138,133,141,132,143
140,131,152,123,135
131,122,112,111,138
value 138

116,116,105,122,127,149 value 116

149,126,120,133 value 149

102,128,125,126 value 102

127,147,150,117,139,120 value 127

137,130,134,133,120
118,144,132,102,151
value 137
---
[[140 130 156 112 139 129]
 [125 144 125 145 129 113]] --> 144

[[126 146 106 143 100 108]
 [130 115 147 137 148 140]] --> 115

[[129 113 138 129 147 102]
 [123 138 120 132 126 125]] --> 138

[[152 137 133 117 119 123]
 [154 107 130 109 137 156]] --> 107

[[147 137 136 117 150 138]
 [126 114 110 147  98 116]] --> 114

[[127 111 130 126 126 109]
 [115 118 122 114 112 105]] --> 118
---
[128, 128, 136, 130, 148, 154, 139] ==> 154
[154, 142, 117, 131, 135, 147] ==> 135
[144, 107, 101, 130, 131] ==> 130
[146, 136, 109, 131, 143, 158, 146] ==> 158
[134, 103, 132, 131, 136] ==> 131
[149, 125, 144, 134] ==> 144
[116, 145, 133, 101] ==> 133
[121, 141, 139, 139, 152] ==> 139
[128, 145, 158, 144, 124] ==> 144
[114, 152, 156, 151] ==> 156
---
[[121 119 119 120 123]
 [148 151 147 146 113]
 [139 132 134 138 120]] ⇒ 119

[122 100 133 123 128 111 135] ⇒ 100

[[125 121 106 126 153 108]
 [138 133 106 126 111 137]] ⇒ 121

[124 146 125 156 133] ⇒ 146

[104 111 126 158] ⇒ 111

[136 155 134 137] ⇒ 155
---
[[127 127 150 141 128 154 128]
 [128 129 136 133 141 144 128]] -> 150

[148 143 101 112] -> 101

[[143 111 125 144 141 146]
 [133 107 137 151 129 149]
 [148 119 100 130 154 130]] -> 125

[153 127 131 131 125] -> 131

[139 149 124 149 112] -> 124

[104 105 115 138 147] -> 115

[110 101 151 140] -> 151
---
[[127 120 118 128 147 150 130 105 127 123 131 152]
 [120 120 119 140 121 125 129 130 102 127 116 128]
 [119 150 117 138 135 130 103 113 128 122 130 113]
 [125 128 131 129 126 128 128 126 131 130 125 130]
 [129 129 125 130 128 129 131 128 129 127 128 127]
 [111 119 137 117 155 112 144 116 125 123 119 113]
 [119 117 146 121 109 134 128 114 118 119 145 123]] ⇒ 119

[[113 129 120 140 117 117 137 123 136 126 133 139]
 [128 135 128 106 130 110 127 119 135 127 119 138]
 [130 132 123 136 141 119 136 121 136 133 121 126]
 [128 129 135 132 122 137 125 138 127 113 114 134]
 [129 129 142 103 129 103 137 126 115 129 149 134]
 [128 124 127 119 130 115 143 124 138 140 137 123]
 [134 133 122 114 122 137 126 136 121 133 142 139]
 [119 121 116 119 126 117 149 121 121 140 150 129]
 [123 118 117 122 133 136 128 125 140 127 124 112]
 [120 126 140 113 130 139 110 134 116 119 108 133]] ⇒ 119

[[137 142 138 137 137 131 132 140]
 [110 112 133 138 132 134 132 117]
 [135 133 150 136 134 144 138 126]
 [128 135 114 136 129 110 121 138]
 [132 130 124 136 122 122 116 116]
 [128 129 130 103 122 139 130 134]
 [129 125 132 140 128 140 127 124]
 [123 129 122 119 139 120 140 123]
 [131 138 134 114 128 132 130 130]
 [129 134 133 114 126 138 126 132]
 [128 134 140 113 132 123 132 126]
 [119 123 147 146 121 135 111 132]] ⇒ 135

[[118 112 144 140 140 140 142 122 143 127 120]
 [132 138 125 151 124 129 127 142 134 124 135]
 [121 128 130 130 134 129 157 125 132 131 127]
 [117 116 135 121 146 146 112 142 132 126 131]
 [131 147 140 128 125 125 103 122 129 122 122]] ⇒ 129

[[144 143 133 120 123 127 129 140 120]
 [127 148 127 138 135 131 119 120 110]
 [145 105 132 127 129 126 140 127 149]
 [128 122 125 123 106 125 120 132 127]
 [119 137 130 133 134 131 132 134 124]
 [117 144 124 131 121 126 115 122 119]
 [117 140 119 130 137 141 115 123 130]
 [125 131 132 134 128 135 129 128 123]
 [117 127 136 132 130 130 133 123 124]
 [123 126 126 125 138 131 127 130 121]] ⇒ 127

[[111 118 135 125 128 135 133]
 [123 124 124 131 122 131 121]
 [142 128 122 145 131 129 136]
 [128 138 135 105 124 127 116]
 [135 126 130 127 125 131 123]
 [139 134 124 131 135 114 124]
 [132 132 128 119 129 116 113]
 [136 130 128 137 128 126 132]
 [111 119 129 118 126 136 126]
 [144 126 128 138 125 136 125]] ⇒ 125

[[126 141 124 113 138 136 123 128 139 130]
 [129 143 130 151 134 158 131 121 125 131]
 [111 125 131 132 128 126 122 108 123 122]
 [129 134 121 136 138 121 119 132 125 130]
 [121 136 137 118 129 143 120 128 128 125]
 [120 131 125 122 130 106 134 120 122 118]
 [119 131 119 129 138 121 132 119 128 108]] ⇒ 119

[[147 148 108 118 117 145 142 139 146 134 147 112 138 117 127]
 [106 112 148 138 129 109 132 138 136 123 111 128 119 107 110]
 [134 106 127 128 136 140 109 151 148 143 135 128 126 112 139]
 [122 133 128 112 130 150 113 137 146 111 150 112 112 118 108]
 [109 112 117 140 111 112 130 142 125 108 118 125 142 112 141]] ⇒ 142
---
[[119, 130, 118, 136, 138, 158, 124],
 [132, 134, 127, 114, 113, 125, 136],
 [130, 137, 124, 111, 106, 125, 141]] | 134

[[130, 125, 128, 135, 137, 137],
 [139, 141, 105, 113, 157, 139]] | 125

[[107, 148, 158, 123, 144],
 [146, 120, 138, 139, 113],
 [122, 150, 127, 122, 99]] | 120

[[140, 132, 142, 153, 118, 112],
 [115, 130, 132, 110, 153, 133]] | 132

[[144, 121, 119, 118, 129, 120, 115],
 [143, 122, 117, 124, 134, 120, 113],
 [112, 133, 138, 118, 129, 107, 107]] | 122

[[155, 108, 137, 124, 146, 99, 121],
 [102, 156, 136, 145, 154, 132, 100]] | 108
---
155  130  136  136
137  123  115  135
 99  136  106  142
: 136

146  126  149  149  132
138  142  141  141  139
103  131  139  139  123
: 132

122  139  146  107  120  147
140  118  117  145  121  102
124  134  133  118  125  131
: 147

106  143  136  128  147  106
124  113  108  158  123  122
133  121  156  144  124  126
: 106

108  149  113  141  116
119  140  106  121  129
135  122  138  105  116
: 116

120  143  131  128  130  147  115
126  129  125  129  131  131  124
126  109  102  145  149  134  140
: 115

103  128  125  125  122  137  120
131  129  113  128  134  133  123
129  116  135  119  127  114  121
: 120

134  130  132  128  128  131
108  126  126  126  123  128
157  131  127  119  138  118
: 131

116  110  120  120  154  121  138
123  135  116  116  130  152  127
119  109  115  120  142  134  133
: 138

127  132  154  134
124  133  107  139
123  136  101  145
: 134
